The rows of T fall into 4 groups, which share some directions, and each row is roughly a mix of its group's hidden directions.
T, 136 rows:
[[ -2  -4  26 -35 -34  15 -14  -4 -22  11]
 [ 33  19  -2 -18   6  -1 -19 -41 -18  -1]
 [-32  -7   2   9 -37   5  -1  32  18  15]
 [ 16  14  30 -26 -12  -1   7 -26 -35   3]
 [ 21  16   4   4  23   5 -24 -28  -7  38]
 [ -2   7   7  12  16 -11  -4 -40 -38  20]
 [ 26   6  21 -19 -17  -4  46 -11  -3   8]
 [-20   8 -23  -6   8   9  16   2  47 -20]
 [ 15   7   1 -23  43  -3  23 -28   6 -11]
 [-16 -22 -20 -37 -29   1  -8   5 -15 -20]
 [ 35  29  -7  25  10  -4  14  -4 -14  30]
 [  5 -17 -19  31 -13  10  -7  20  42  -1]
 [ -3 -17 -31 -20  26   0 -41   1   3  -8]
 [ 15  -9 -15  16 -24  30 -25  18  30   2]
 [ 21  28  11   1  37  -6   2 -34 -13   8]
 [-20  -8  19  11  13  -9  34  37  16 -10]
 [-23 -11  24 -28  34 -19   7   3 -19 -12]
 [ 11 -26  27 -27 -27  13  -9 -27  10  -4]
 [ 46 -16 -22 -24 -19  15  -2  10  -2  -4]
 [ 35  32 -14  20 -14  13   8 -25   7 -13]
 [ 29  23   5  37  13  -5 -10  -7   2  32]
 [-16 -25  20  -7   1   8 -19   0  39 -29]
 [  2   8 -38  29 -21 -12 -32   9  -3   9]
 [  6 -13 -26  13  -4   8 -39  15  35  -4]
 [ 18 -22 -19 -22 -26  20 -15   9  33   0]
 [ 22 -13   6 -15 -17  33   5  16  37  13]
 [ 42  19 -12  12  30  -3 -16  -5  22   5]
 [  0  31   9  21  16 -29  -1 -24 -24  19]
 [ 17  -5 -36  35 -11  10 -21 -18  18   0]
 [ -9 -19  32 -38 -24   3 -14 -11 -18   2]
 [ 39  11 -17  26 -19  15  -1  -1  10  28]
 [ -6 -22 -21 -23 -40  10   4  -3  17 -25]
 [ 40   3 -24  26 -22   1 -14 -18  -2  16]
 [ 25 -15  21 -36 -13   5   3 -27 -20  16]
 [ -6  10  -5  -8  35 -28  31  18  22 -10]
 [ -2  26 -31  11   8 -14 -20 -29 -15  25]
 [-10   0 -20  18   4   0 -31  -6  47  -9]
 [ 24   2  30   9  33  14  -7   0  33 -12]
 [ 32   4 -13  31 -13  18 -14 -19  31  -7]
 [ 12   1  23   3 -35  24   4  23  17  28]
 [-30 -24  33   2  18  -3  19  25 -12 -10]
 [ 30  14  -8 -33  17 -15  12 -26 -22  -8]
 [-20  11 -10 -40   9  -4   5 -22 -28  23]
 [-13  20 -10   4  10 -25  47  13  -8 -16]
 [-29   7   8   6 -34 -11  31  22 -16  14]
 [ 47   1  -6 -14   4 -25 -19 -12 -24  -5]
 [-31  34 -34   1  -3   3   7 -11  -6  25]
 [-32 -22 -20  15  -9 -13  19  32   5 -19]
 [ 18   6   7  -7  -1 -25  19   4 -50 -15]
 [-12  -3 -14  34 -24  16 -24   9  32  10]
 [ 12 -20  14  32  -7   6  19  40   2 -15]
 [ 24   7   2 -23 -36  12  -3 -29 -21  16]
 [ -5  36 -14  13 -16  -5 -17 -34  -6  27]
 [ -5  29   2  -4 -27   9 -25 -32   5  28]
 [  7  28   2 -31   9 -22   6 -26 -32   9]
 [ -3  37   6  24  23 -12  23  -7  28  10]
 [ 13  36 -13  13  20 -11 -16 -40   0   0]
 [-20  -9 -26  47   1  -1  -5   9 -17  20]
 [  1   8 -54 -27 -11   4  -7  11  -7  -4]
 [-29   2 -23 -33 -24   2 -20 -23   4  -8]
 [ 19  23  -7 -19 -22  13 -20 -26 -26  22]
 [ -8  28   1   6  45 -12  30  -4 -12   0]
 [-18 -16  -3  14   3  -6  20  43  32  -6]
 [  2   9 -10 -46 -26 -21   6  -6   4  25]
 [ 21  27  -8  42  -8   8  26   1  19   3]
 [ 19   9  -1  -4  14  -8 -14 -53 -18  -6]
 [ -9 -20   8  -1  15  18 -13  13  -3 -52]
 [  0  35 -22  26  23  -7  27  -9  18   2]
 [-28 -12  21 -19 -31  20  14  11  10  25]
 [-42   8 -26   9 -27  -3 -14   0  13 -20]
 [ 37  21  10  28  22 -14   8  -4 -15  21]
 [ 24  13  12   8 -44  34  -2   2   9  -5]
 [  9  14 -44  34  12  -5 -17 -15  10  -2]
 [-19  -4  24  15  40   1   3  25 -10  25]
 [-17 -30  15 -23 -29  16 -23  20  11  -8]
 [ -1  34  -6  28  -2  -4  37  10 -15  21]
 [ 37  12   6   0   3  15 -14 -45  -5  -7]
 [ 24  12 -28  27   8   1   5  -7  34 -24]
 [-22 -26 -23  30  -7  -1   8  33 -12  14]
 [ 33 -18  39   8  -6  -2  19   1 -24  10]
 [ 12  26 -20  10 -26  -1  -3 -36 -18  22]
 [-11 -23   3  -6 -20  30 -31  32   9   7]
 [ 11  31 -29 -12  28 -20   3 -23 -17   7]
 [  0  -3 -25  21   5  32 -30  28   9  15]
 [-39  11 -14  -3  36 -17   4  19 -16  -4]
 [  7 -40  -1  -3  -9  12   1  41  16 -18]
 [-11 -27   8 -23 -42  14 -24   1 -12   1]
 [ 21  29   6  32  35 -17   0  -5  -2  16]
 [ 43  -3 -11   6 -45   7  -5  -9  -1   0]
 [-35   7  22  -6  14 -33   8 -10 -22 -19]
 [ 13 -34  36   4 -31   5  13   6 -13 -11]
 [ 13 -21 -22 -19 -30  -6   0  22 -28 -22]
 [  4  12  26  -4  49  -6  12   5 -22  13]
 [ 12  30 -12  21   1 -26  28 -30  10  -1]
 [  7  -2 -24 -12 -47  12 -19 -18  16 -10]
 [-11 -22  44   3  27   4  -6  17  13  17]
 [ 24  14  23   2  -6  20 -18 -39 -22   3]
 [  7  -1  29 -17  -4  32  21 -27  28  -1]
 [ -2  36  -1  15   7 -32  29 -10 -22 -10]
 [  6  22  -9   5   3 -27  39 -26 -24  -8]
 [ 17  20   0   0  37  -6  -8 -41 -17  -1]
 [ 11 -13  17   3   3  30 -31  29  11  26]
 [ 24  19  13  22   7 -27   8 -11 -36  17]
 [ 30 -17  36  33 -14  -6  11  10  -9  -7]
 [-16 -29   4 -37  26   6 -13   9 -12 -22]
 [-13  14 -27  12  18 -11   1 -18  41 -20]
 [ 27  11 -12   0   6   5  -1 -22  16 -48]
 [-24 -15   0  21 -23   3 -30  28 -14  20]
 [-23   4 -21  -2 -19  13  11   6  47 -16]
 [-17 -20  -4 -24  11 -17   7  36  32  -9]
 [ 19  31 -13  -3  -7 -12 -16 -37 -27  12]
 [  9   7 -50  -9  13  -6  -8 -24   2  23]
 [ 27  32 -12   8  -6  -7   0 -29 -16  31]
 [-17  26  10  -1  43   0  33  10   3   1]
 [ 17  14  27  -9  18 -10   3 -46 -16   1]
 [ 34   0  -2  39  -2  13  10  26  21  -2]
 [ 38  12  -4  -4  27   0  18   5 -23  30]
 [ -3  -3 -29  -2   3  26  -4  11  49  -7]
 [ -7 -33  12   8   0  13 -13  40  24 -18]
 [-15  -1 -26  33   7 -16 -24  30  18  -7]
 [ 26  18  15 -11 -13  12 -14 -43 -18   7]
 [ -2 -12  17  15 -15  28 -18   9  44 -11]
 [ -1 -18  10  29  20  11 -33 -17 -11  30]
 [-13   3  48 -13 -28  -8  22   8  -6   8]
 [ 13  31   6   6  10 -11 -17 -39 -29   5]
 [  5  22  24 -11  36   3 -11 -39   0  -1]
 [ 19   3 -44  -7  11 -18 -26 -10 -21  11]
 [  0  32  -7  -3  -9   6   0 -41   0  36]
 [  9   4   3 -23  22 -23  35 -26 -15 -18]
 [ 26  21 -17  44 -11   5  13  15   6  12]
 [-11  23  10   2  11   9  -5 -45 -12  31]
 [ 46  17   6  34   4   2  -3  -7  18  12]
 [ 31 -14  23 -27 -15  14  23   7 -23  14]
 [-21  15  15  14   3 -26   8  -3 -48   0]
 [ -5   6 -33  -9  -4 -11  28 -24  21 -31]
 [ 11  10  27 -14  31  -3  32   3 -29  12]]

Each list below has four rows that fit no group; the rest each fit one group, if only roughly. Name those rows in the order they come.
    j_58: [-31  23  43  -2  16  -4   8 -13 -14   8]
    j_850: [-14  -8 -29  -2  -6  19 -34  18  31  12]
    j_806: [-22 -34  44 -11   2   5  12   2   7 -12]
    j_970: [ 31  18 -27  24 -17 -13  10 -31  -5   2]
    j_439: [ 13  15 -17 -26  41 -12  10 -27   5  -1]
    j_862: [-28  -5  10  18   0   6 -22   3  48   7]
    j_370: [ -6   3  22   2 -49 -21  19  -8 -17   0]
    j_663: [ 27  24  -8 -10  25 -21  -5 -19 -27  22]
    j_147: [-30   1   4 -15 -12   0  19 -36 -27 -22]
    j_277: [ -9  21  19  31   0 -26  40   1   3  -9]
 : j_850; j_862; j_147; j_277
    j_722: [  2   2 -18  21   8 -27 -35 -30 -20  -5]
    j_455: [ 32  27 -23   2 -14 -14  -3 -23 -25  17]
    j_586: [ 22  28 -15   5  11 -36  10  -7 -27  18]
    j_614: [ 43  19   1  17 -11  -3 -17  -2 -15  30]
    j_945: [ 30 -16 -16  14   0  10 -46  -4  14  11]
    j_888: [-16 -27  28 -27  19   2 -11  33   2 -10]
    j_176: [-25   9   1  16 -17 -16  21  10 -44  11]
    j_213: [ 22  26   5   7  43 -15   5  -6 -28   3]
    j_951: [-58   1 -12  -6   5  -3 -12   5  13 -13]
    j_594: [-23 -12 -19  -7 -44  14 -21   1  21  -2]
 : j_586; j_614; j_213; j_594
    j_110: [ -1  -7 -33  22 -30   9  -9  16  26  22]
    j_499: [ -8   4 -35  27  31 -26   3  19   0  -9]
    j_780: [-22 -13   3   6 -53  -1 -14   6  19  -7]
    j_352: [ 18  -6 -18   9 -50 -12  -1 -22 -14  -4]
    j_489: [ 45  11   9  20  -3  11  34  -3 -10   6]
    j_688: [ 10   4   3   8  38 -27  19  13 -13 -33]
    j_643: [ 23  -3  -8 -15 -22  22 -23 -10  41  -6]
    j_896: [  7  42  -6  30  -2   6  26 -20  12  11]
    j_121: [-28 -28 -10  16 -10  -7  -7  22  31 -24]
    j_153: [-13  14 -35  14 -14  26   5   8  38   0]
    j_848: [ -3  20 -39 -17  -3 -13 -31 -25   8  -9]
    j_65: [ 37  15  -1 -11   9 -12  24 -12 -36  14]
    j_591: [ 30 -24   7 -10 -31  16 -14   9 -28  13]
 : j_489; j_896; j_121; j_65
    j_841: [ -5  21 -31  13  20 -22 -22 -12 -32  -7]
    j_516: [-16 -11  18   0   3 -13  -1  14 -55   6]
    j_360: [ -7  18  11  29  28 -36  25   1  -9  -1]
    j_565: [ 23  13   1  24  17 -34   4  14 -34  -2]
    j_234: [-18   4 -17  38 -41   3  -8  12   5  12]
    j_245: [ 10  -7  -5  -7  10   0  22  18  41 -36]
    j_124: [ 13  -8  -7   7 -46  24  -9   8  27 -13]
    j_960: [  1 -13  34   0  41   7  10  25 -18   3]
    j_149: [ -3   4  -7  31 -26  29   8   9  37   2]
    j_52: [-11 -27  34   6   5  25  10  15  32 -10]
    j_108: [  3 -23   5   5  36  18   6   9  39 -15]
    j_558: [-27   6  28 -27 -12   4  30 -25  -7 -12]
    j_472: [-34  -7  16   2 -22  16 -31  10  -2  28]
 : j_841; j_360; j_960; j_558
    j_451: [-30 -39 -22 -13 -14 -14 -12  22   9  -3]
    j_741: [34 30  3 12 18  4 28 -6 11 26]
    j_449: [ 27  34 -15  36  12 -22  -5   1  -7   1]
    j_31: [-31 -28 -13   3  -5  18  -3  19  32 -22]
    j_731: [ 24  18 -15  26  21 -32   7 -12 -25  10]
    j_162: [-22  -8  16 -22   1  28  11  34  27  -2]
    j_886: [ 21  21  10 -33 -33   9   3  -4   8  28]
    j_300: [ 28 -19  28 -21   4  17 -16  10 -24  22]
    j_964: [ 14   6 -32  34   8  13  -3  19  31 -12]
    j_880: [ 14 -21 -36  -1  -9  18 -37  -1  20   6]
    j_50: [  5  17  11   7  34   4  45   8  10 -17]
    j_728: [  8  26  23  12   4   8  44 -16  -6  20]
    j_695: [ -2 -17   6   0 -37  28   8  13  37  -1]
 : j_31; j_731; j_50; j_728
    j_542: [  6 -36  16 -11 -17  39   3   5  23   5]
    j_337: [ 39  22  14   8  -5  12  12 -11  34 -17]
    j_266: [-10   0  -4  -1   5  16  10  -1  59 -11]
    j_745: [ 18 -15  22 -10  -5  24 -29  12  31 -20]
    j_571: [-36   3 -12 -32  10  -7 -26 -21  13 -14]
    j_620: [-18  -4  19 -45  12  12  -9 -33  -1  -2]
    j_465: [-25   5  12   4  37 -22  23   5 -29   2]
    j_390: [ -4  18  14  16  27 -16  42   6   1 -23]
    j_275: [34 10 -2 46  9 -5  2 21 12 -6]
    j_738: [ 31  31 -32  16  -3  -1   5  -5 -13  26]
    j_752: [46 14 20 16  0 12 17 10 14 19]
    j_16: [  9 -38   3 -40  -5  20 -13   4  15 -11]
    j_812: [  2  11   9 -30 -20   7  18 -23 -42   0]
    j_426: [ 24  -3 -12   3 -47  11  -8 -16  27   0]
    j_418: [  0 -12  -8 -48 -30   6  12   2  -1 -23]
 : j_620; j_752; j_812; j_418
    j_399: [-12  -8  19  31  32   3  15  33  16  -3]
    j_975: [ -7  -5  36 -20  42  -8   6   5 -11 -20]
    j_851: [ 21 -12  12  -5   0  23  24  40  25  -8]
    j_989: [-21  -6  -1   8 -23  23 -32  -6  -4  38]
    j_546: [-24  30 -17  34   7  12   7  -2  26  17]
    j_742: [ 21  19 -43  -2  16  20   0 -20  12  17]
    j_250: [ 43  13 -27   0  28 -18   3 -15   0  -1]
    j_920: [-27 -12  25 -34  -6   7  33  -1 -11 -13]
    j_765: [-8  3 13 48 24 -6 30  5  1 -6]
    j_690: [-11  13  16  -4  37 -30  34   2  -7   8]
    j_363: [  8 -10 -43   5 -14   4 -13  21  35   5]
    j_856: [ 19 -10 -14   8  -6  19 -19  20  44 -17]
 : j_851; j_742; j_250; j_920
    j_508: [ -8 -11  20  14  17   1 -51  14   0  14]
    j_281: [ 21   5   6  13  42   3 -24  -6  25  21]
    j_318: [-21 -15   9 -10  18  -3  13  48  19  -8]
    j_934: [  0  20   9 -11  34 -24  15 -19 -35  -3]
    j_96: [ 32  -3 -22  36 -19  -5 -27   6   9   7]
    j_133: [ 20 -25  46  -5   2  12 -16  17 -13   8]
    j_674: [ 14  24  30  -8  40 -10  19 -17  -4  -5]
    j_914: [-21   7 -47  10  -5  10  -6   9  34   1]
    j_33: [-18  27   4  45   6  -3 -16  15 -11  22]
    j_498: [ -1 -10 -23 -19  -3  -4 -42 -31 -17  10]
    j_456: [  6 -27 -14  10 -25  22 -28  -6  23 -24]
    j_664: [51 16 19 12 -2  1 22  4 -2 14]
 : j_96; j_133; j_914; j_664
    j_976: [ 36  -5 -10 -36 -15   4   3 -13 -25  19]
    j_630: [ 24  28 -17  41 -25  -6   2  -9  -5   8]
    j_41: [-12 -33 -19  -5 -16  34 -15  26  14  -6]
    j_570: [ -6 -17  16   0  12   1 -32  16 -45   7]
    j_969: [-37   2  -1  13 -23  15  21  17  26 -20]
    j_155: [-27  -4  12 -20 -21  18  22  28  28  -7]
    j_628: [ 27 -11  13 -20 -13  30   2 -15  36 -11]
    j_899: [ 24  21 -25  14  28   0  30  -2  20 -14]
    j_378: [ 15 -34  32  -9 -29  24   9   1  13  -4]
    j_807: [ 19  -1  21  -2  40  -2 -10  22 -12  31]
    j_3: [ -7 -32   1 -25   3 -12 -31 -10 -23 -26]
 : j_41; j_969; j_899; j_807
    j_680: [-12 -17  18 -16 -10  22 -17  18  44  -2]
    j_955: [ 12   5 -42   5 -26  -9 -29 -12  -9 -18]
    j_797: [ 20  23  32 -13  24 -15  12 -20 -19 -17]
    j_518: [ 26  -8 -19  36  10   5 -16  23  29   5]
    j_988: [-33 -15 -20 -13   0   4  36  12  18 -22]
    j_947: [-15  17 -38  25 -18 -14  -1 -18  19 -18]
    j_138: [-27  20 -26  15 -23  13 -32  -4  -2  17]
    j_294: [ 18  -8  12 -27   3   0 -30 -41  -9  13]
    j_410: [-18  20 -17  18 -40  21   7 -16  18  14]
    j_877: [ 17 -18   7 -11 -30 -16   5 -15 -44  -3]
 : j_955; j_518; j_988; j_138
